(in the rows, 128 means zero)
First come named turns, each shown by rows before and after it. For each pair of rows after them, which turns, in which order, take the first row to the second? The first pair is done for you.
turn P:
[113  97 163 176  95 218 119 131 166 182 116 148 147 141  87] -> [123 110 165 171 119 223 121 115 140 175 103 151 159 121  68]
[144 123 125 126 139 141 140 107 151 146 118 136 150 134  95] -> [145 139 133 134 147 137 137 109 118 132 113 134 159 120  96]
[109 150  98 103 133  41 132 154  91  90 141 123 133 130 177] -> [105 122  88  97 117  45 133 162 138 105 151 126 119 155 183]
turn L:
[127 111 133 135  78 124 129 160 158 126 147 124  94 162 175] -> [128 164 129 121 124  89 130 147  73  94 126 113 123 124 173]
[155 110 104 101 168 137 144  96 150 151 105 142 139 132  91] -> [125  89 111 129 109 126 134 142 186 152 135 135 112 166 139]
[126 165 123  86 150 123 144  97  96 142 119 125 157  84  68] -> [126 112 127  99 103 160 144 109 184 177 138 138 127 123  70]
turn E:
[ 96 124 121 143 108  89 119 167 140 119 153 118  90 147 169] -> [142 127  95  85 185 111 139  96 137 139 114 130 119 120  95]
[124 131 142 154 122 131 123 145 120 120 136 126 122 117 137] -> [130 114 115 121 136 124 130 133 158 138 133 129 120 132 129]
[178 150 147 114 182 203 153  72  55 146  93 132 170  79  42] -> [ 81 123 168 198  32 143 119 213 112 127 175 104 104 160 191]
turn Z:
[128 180 118 154 128 111 130 184 133 112 145 105 104 127 117] -> [130 174 124 162 122 120 129 188 139 113 147 107 101 129 115]
[142 118 181 183 113 128 133 116 100 117 144 137 139 131 123] -> [145 130 172 169 135 115 133 106  81 110 136 136 149 122 118]
[ 90 143 149 191 115 144 124 163  74  95 159 127 127 112 181] -> [ 94 148 152 190 123 148 124 158  67  95 155 128 131 106 175]

Each pair is two turns apart.
[164  90 140 150  63 175 137 150 127 144 136 134 144 146 131] -> [158  85 129 140  60 162 137 155 142 147 141 132 139 157 141] | Z, E
[146 141 144 132 157 160 136  97  92 129 115 126 149 106  87] -> [135 105 158 161 108 185 130 120 141 146 138 131 125 133 103] | L, E
[ 86 110 167 196  17 125 126 132 145 107 163 143 103 149 196] -> [ 86 120  73  85  91  36 140 107 183 116 146 135 118 173 205] | L, E
[157 131 150 145 155 174 133  99 113 131 104 147 137 100  84] -> [135 153  95  89 182  84 135 114 116 118 106 129 142 121 128] | Z, Z
[ 91 166 131 103 146  49  92 159 106 138 154 134 134 180 160] -> [ 96 182 164 137 142  72  88 157  60 126 147 136 143 153 149] | L, E
[104 111 132 156  92 113 108 170 151 124 150 126 108 155 174] -> [136 118 172 186 107 177 113 134 109 126 131 140 124 114 117] | Z, Z
[141 152 106  81 151 112  96 121 104 119 116 139 154 105 125] -> [112 144 127 123  96 110  84 164 112 111 141 133 133 123 167] | E, Z
[146 113  87  76 164 128 144 102 187 150 117 135 126 142 104] -> [123  93 127 139  93 156 131 147 206 151 146 134 100 158 137] | L, Z
[145 130 132  85 130 131 133 112 152 153 133 114 122 133 107] -> [140 161 144 100 136 120 129 117  98 129 129 107 132 111 115] | P, P
[121 153 129 119 118 127 129  99  47  74 175 126 142  56  89] -> [114  79 134 140  49 170 127 124 164 118 207 138 101 110 101] | L, L
[136  83 184 136 123 138 120 151  96 138 112 112 101 139 137] -> [147  91 180 126 143 142 123 135  84 137 101 116 110 128 119] | L, L
[146  65 164 158 118 176 139 128 179 139 120 128 125 134 113] -> [157 100 177 159 152 177 141 109 113 119 101 127 146  97  94] | P, P
[130 158  71  85 168  86 160 130 116 106  98 117 127 113 167] -> [116 109  95 130  94 124 151 167 186 130 129 125  92 152 187] | Z, Z
[119 131 137  91 138 104 102 136 135 137 116 122 142 160 161] -> [131 145 157 103 152 128 104 121  95 128 102 125 154 132 138] | P, E
[102 142 111 127 153 122 112 127  66 125  70 116 131 116 130] -> [106 125  83  99 165 114 120 117 107 141  69 119 128 132 127] | E, E
[131 183 135 132 125  82 123 164  71  85 126 154 162 102 190] -> [178  93 129 116 110 178 138 121 209 161 124 187 142 136 119] | L, L
[133 127 136 126 148 142 131 125  57 126 144 144 154 100 121] -> [107 107 136 143 100 125 122 166  97 128 169 138 128 133 168] | P, P
[133 132 131 126 124 135 126 115 126 139 120 129 138 124 130] -> [129 134 123 121 128 122 126 119 128 137 121 127 139 128 136] | Z, Z
[126 156 118  83 116 120 122 131 126 136 138 107 124 141 156] -> [139 165 130  91 129 139 124 114 100 132 128 110 136 118 132] | P, E
[139 122 114 103 142 134 137 123 145 141 127 124 129 130 116] -> [143 134 129 117 145 144 135 120 117 132 122 123 137 112 107] | L, E
[110  97 136 155 120 136 130 156 141 133 130 112 103 143 151] -> [140 102 141 142 153 164 138 116 124 140 108 121 119 119 103] | P, E
[116 132 123 101 139  84 117 140 132 134 130  92 129 126 154] -> [125 131 116  89 155  90 122 124 136 140 124  94 133 123 139] | P, L
[118 139 115  97 152  92 121 156 106 134 137 123 126 117 181] -> [122 140 112  91 158  94 122 149 103 134 134 123 128 113 176] | E, P
[122 135 196 191  98 179 115 139  91 116 139 130 131 102 121] -> [ 93 103 120 125  92 103 119 167 192 136 160 118 106 171 176] | Z, E
[124 111  44  76 161  93 160 112 163 160 133 118 130 163 133] -> [108  86  75 125 101 122 149 145 196 167 156 121 106 182 154] | L, Z
[114 148 113 110 142 115 126 116 141 138 140 113 113 122 160] -> [123 160 129 121 149 129 127 107 112 131 133 116 123 102 144] | P, E
[139 145 139 143 138 146 134 126 104 114 131 135 145 107  93] -> [117 137 141 164 104 131 125 159 116 110 149 127 130 126 130] | P, P
[149 111 127 130 128 148 155  83 124 142 115 154 161 119 100] -> [142  98 140 149 103 160 151  97 140 145 125 155 152 128 110] | P, L
[148 125 175 152 157 170 135 129  91 115 113 143 143 107  92] -> [111 147 152 144 143  95 126 173  77  91 129 123 135 128 156] | E, L
[143 149 131 157 134 147 129 100 107 137 132 124 121 111 127] -> [133 139 135 168 111 146 126 119 127 142 145 122 110 123 144] | L, L
[104 194 147 130 165  66 145 127  66  96 101 126 138 116 183] -> [ 89 130 128 129 108  74 144 159 183 135 132 132  98 179 212] | E, Z
[106 179 151 183  97 110 106 176  45 106 154 115 113 107 194] -> [144 195  91  89 195  83 127 108  45 120 116 119 147  90 141] | L, Z
[ 95 137 130 103 140  82 119 120 162 117 143 137 100 168 138] -> [115 167 163 128 160 119 119  94  92 101 123 144 121 123 100] | P, E
[134 115 140 147 121 169 133 123 144 147 130 143 121 130 109] -> [141 139 133 131 154 152 135 109 110 132 117 140 139 110 101] | P, Z
[111 128 112 132 139 119 112 139  90 126 129 121 135 116 126] -> [104 114 104 128 126 112 110 152 118 134 137 120 126 132 139] | Z, P
[118 127 113 119 137 134 123 121 161 132 131 139 127 142 134] -> [127 138 139 142 138 158 121 112 128 123 124 142 134 118 120] | Z, E
[118 108 184 191  68 185 126 158 140 141 144 141 102 137 136] -> [151  94 171 160 105 212 138 115 161 163 123 153 113 127  86] | P, P
[131 104 112 115 131 160 120 104 175 153 122 144 126 147  94] -> [116 126 159 173  99 176 110 127 118 126 129 140 125 123 108] | E, L
[135 130 176 188  98 191 118 122  90 121 119 138 137 108 111] -> [122 110 171 191  70 186 115 142 132 131 132 137 119 135 133] | P, P
